One turn moves each row of this set onto another row. After a few examples, where does it send each row asked below?
Z_231: [ 27.8  -0.7 -10.5  11.6  25.8   5.3   5.1 -28.5  13.0  32.9   3.8   3.0
  -5.6  -9.5  -1.6 -39.0]
Z_86: [ -4.8 -19.4  14.0 -11.4  10.4  27.9   0.7 -15.2  -9.2 -18.8  15.3 -35.8
   0.0  -4.2 -16.2 -19.6]
Z_386: [ 16.7 -11.9  -6.7  10.5 -12.7  -4.0  26.1   1.0 -25.0  12.7   0.9  26.9
  22.6  11.0 -37.2 -19.1]
Z_364: [-18.1  13.5  24.9 -17.2 -29.4  -9.7  -1.9  18.3 -14.4  10.7  -6.7  13.0
   5.3   4.5  24.8  10.4]
Z_911: [ 15.5  36.6 -13.2 -19.4   7.5 -27.7  -8.5   1.6  -4.9  11.6 -25.0   1.2
   5.5  14.1  21.0   8.2]
Z_939: [-21.7  11.5  27.9 -17.9 -27.3  -8.4  -2.5  14.4  -9.8  13.3  -0.6  15.5
  10.6   2.7  27.4   9.4]
Z_897: [ 21.5  -4.9  -8.3  10.6  23.9  -1.9  -0.1 -33.7   9.8  25.8   0.0   4.4
 -23.8 -17.8  -2.9 -37.0]
Z_962: [  7.7 -10.7   1.5   7.0 -17.4 -10.8  22.8   0.0 -33.2   0.9   7.8  31.1
  16.3  10.2 -35.9 -20.9]
Z_284: [ 24.1  -2.9  -3.4  11.2  23.4 -17.5  -0.5 -35.4   5.3  27.5  -2.9  12.1
 -22.3  -8.3  -1.6 -36.5]
Z_777: [ -4.8 -22.5  17.1 -14.5   0.2  15.2   6.9 -17.6 -12.3 -29.1   7.3 -34.9
  -9.0  -6.6 -23.4 -17.9]
Z_209: [ -0.3 -12.1  14.4 -14.8  13.0   8.6  11.3 -16.1 -11.7 -36.4   8.5 -34.8
 -13.4  -3.0 -13.2 -22.6]
Z_717: [ -5.1  40.6  -0.7  -5.0  -2.9  -7.8  -2.7  19.7  -5.7 -16.7  -2.6  -7.8
  -2.9 -26.4  36.9 -18.2]
Z_66: [ 21.3 -16.2  -4.8   8.5 -15.8   5.9  14.3   1.2 -23.3   9.4   9.1  15.9
  33.0  16.4 -33.5 -17.7]
Z_183: [ -9.0  40.7   1.9  -8.0  -4.9 -11.2  -3.8  15.7  -8.1 -22.2   4.0  -7.6
   3.3 -27.4  33.8 -18.0]
Z_542: [ 14.9  35.0 -14.7 -17.8  -1.6 -23.6  -8.7   9.5  -8.8  12.6 -31.8   0.9
   1.0  15.4  24.2   7.5]

Z_939 goes to Z_911
Z_542 goes to Z_717
Z_209 goes to Z_962
Now find these:
Z_66 goes to Z_231
Z_386 goes to Z_897

One turn moves each row of this set onto another row. After a few examples, where does it send each row asked below?
Z_319: [  2.4 -40.2  22.1  38.4 -31.8  37.5 -43.0 -30.2 -11.5  78.8 -18.1  34.5
 -49.4 -11.9  26.4 -32.8   1.7   3.6]
Z_715: [ -9.3 -19.4  -2.6   0.9  -0.7  13.1 -20.7  24.7 -21.1  27.9  -2.0  38.8
 -31.0  24.1  59.1 -13.2 -20.4 -27.4]
Z_259: [ -8.7 -43.5  16.1  34.2 -27.7  44.5 -40.5 -36.0  -6.4  79.0  -9.7  39.3
 -46.0 -16.2  24.9 -24.8   8.0   4.2]
Z_36: [ 17.0 -31.0  17.6 -14.3  32.0  40.4 -11.0   4.0  -7.2  66.8 -13.9  10.8
  -6.5  -1.3  20.2 -40.9 -31.3   5.7]
Z_245: [  6.6 -24.7 -12.6   3.4 -13.1  21.4 -22.7  11.3 -15.6  37.7  11.7  34.3
 -43.3  27.2  61.4 -16.2 -24.6 -18.0]
Z_282: [-10.1 -11.3  -2.8  17.6  -7.4   7.9 -43.0  27.4 -12.3  46.2 -22.3  45.7
 -33.4  36.5  52.3 -34.6 -23.6   4.7]
Z_35: [ -1.8 -12.7  -7.2  19.4 -13.3  11.7 -43.9  21.7  -9.3  51.2 -15.4  46.3
 -40.6  37.2  54.4 -34.3 -24.6   8.3]
Z_214: [-18.3 -21.0 -12.6  10.3  -3.2  32.2   5.8 -20.7   7.7  70.3 -11.5  29.9
 -32.0  30.6  18.7 -19.4 -20.5 -56.1]
Z_415: [-15.9 -36.7 -15.7  20.2  25.8  33.6  -8.9  -5.6  18.6  75.7   2.5  36.0
 -41.1  42.0   3.2 -13.4   8.1 -30.7]
Z_361: [ 26.3 -62.6  21.6   6.8  22.3  33.3 -10.8   7.5 -20.0  67.6 -11.3  42.2
 -19.3  -2.7  36.1 -65.1  14.3   2.0]
Z_184: [-17.7 -39.0  25.9  17.1   9.5  45.1 -39.9 -19.8  -0.7  72.5  -4.7  61.1
  17.7  10.0  11.4 -11.9  21.3 -21.8]
Z_74: [-16.2 -31.5 -24.5   7.3   1.0  25.2   0.6 -33.2  12.9  74.4  -9.7  23.3
 -22.1  29.3  30.8 -33.1 -17.7 -37.2]
Z_123: [ -5.6 -36.1  24.1  21.9  -5.6  58.0 -38.2 -22.3  -0.9  81.0   4.8  62.6
  -0.7  12.8   6.1  -5.1  16.2 -28.4]
Z_750: [ -5.7  -8.6  -1.8  19.5 -13.7  14.3 -41.9  29.1 -12.1  49.4 -19.0  48.0
 -40.9  39.5  49.3 -27.8 -25.9   0.1]
Z_273: [-29.5 -24.5 -13.6   6.0  13.2  19.6   3.1 -20.5   8.3  62.7 -20.5  27.8
 -12.7  26.2  23.6 -28.8 -12.8 -49.6]
Z_155: [ 15.2 -22.6  28.5 -10.5  28.1  48.8  -6.3  19.2 -11.7  63.2 -15.0  17.4
 -14.0   0.4   8.5 -28.2 -33.2 -14.1]
Z_578: [ -7.0 -43.5  15.8  20.5  -0.9  49.8 -41.9 -33.1   4.3  81.8   4.3  56.7
   9.5  12.2  16.6 -15.7  19.7 -12.2]
Z_836: [ 30.5 -29.0  18.9  -8.7  16.2  55.9 -11.6   3.6  -5.8  74.7  -3.6  14.2
 -24.4   2.5  13.4 -33.2 -35.7  -1.4]
Z_746: [ 22.7  -2.2  32.5  18.8   9.8  28.5 -26.4 -13.5   4.8  40.5   0.6  56.4
 -21.5  -2.6  41.6 -59.4  -8.5  18.6]
Z_925: [ 27.0   5.2  41.9  21.5  -1.5  38.4 -23.7  -3.6   0.6  41.5   6.1  63.0
 -36.4   0.2  32.1 -48.1 -11.9   2.8]
Z_869: [-31.0 -27.5  39.1  36.1 -14.5  43.1 -33.3  -6.6 -16.8  62.3 -25.5  49.3
 -39.2 -18.9  10.3  -9.3   8.3 -24.5]
Z_960: [-17.7 -40.7 -20.0  17.3  30.1  28.5 -11.3 -12.8  20.8  76.4   2.3  34.0
 -32.8  41.9  10.2 -24.2  10.2 -21.4]
Z_489: [ 16.9 -48.4  39.1   8.5  25.3  37.2  -5.7  29.0 -27.6  58.6 -17.2  50.2
 -23.0  -4.2  21.6 -50.4  11.3 -21.6]
Z_30: [-26.0 -38.2  26.5  32.9  -1.5  14.5 -41.0 -21.3 -13.6  63.7 -41.4  31.6
 -15.0 -18.6  32.2 -41.4  11.2   6.6]
Z_81: [ 12.3   8.8  45.4  18.3  14.3  28.1 -22.3   3.0  -1.2  31.5  -5.8  62.7
 -18.5  -4.6  34.1 -50.6  -8.9   0.9]
Z_377: [-24.5 -36.6 -13.0  18.0  35.5  25.2  -8.5  -3.6  16.0  70.0  -3.8  36.4
 -29.1  39.6   6.0 -19.1  11.9 -29.2]
Z_382: [-36.4 -43.2  21.7  29.2   4.3  21.6 -40.0 -24.7  -9.0  62.4 -34.1  39.4
 -11.7 -24.2  28.2 -30.9  15.8   3.1]
Z_132: [ -2.9 -29.7 -15.5  -0.3   2.4   6.7 -25.7   8.2 -14.1  32.0   0.2  31.6
 -24.9  23.2  71.0 -24.7 -19.0  -9.6]
Z_806: [-20.6 -23.5  45.1  39.1 -18.3  33.3 -36.6   0.9 -21.3  62.1 -36.5  44.0
 -39.5 -17.0  11.4 -18.1   4.1 -25.3]
Z_347: [ 38.8 -55.3  28.8  11.9   4.5  50.5  -7.6  15.2 -22.6  73.2  -0.1  48.6
 -43.8   1.1  22.2 -49.5   6.6 -14.1]

Z_715 goes to Z_132
Z_36 goes to Z_836
Z_273 goes to Z_74
Now find these:
Z_925 goes to Z_81
Z_347 goes to Z_489
Z_259 goes to Z_869
Z_960 goes to Z_415
Z_806 goes to Z_30
Z_35 goes to Z_750
Z_578 goes to Z_123

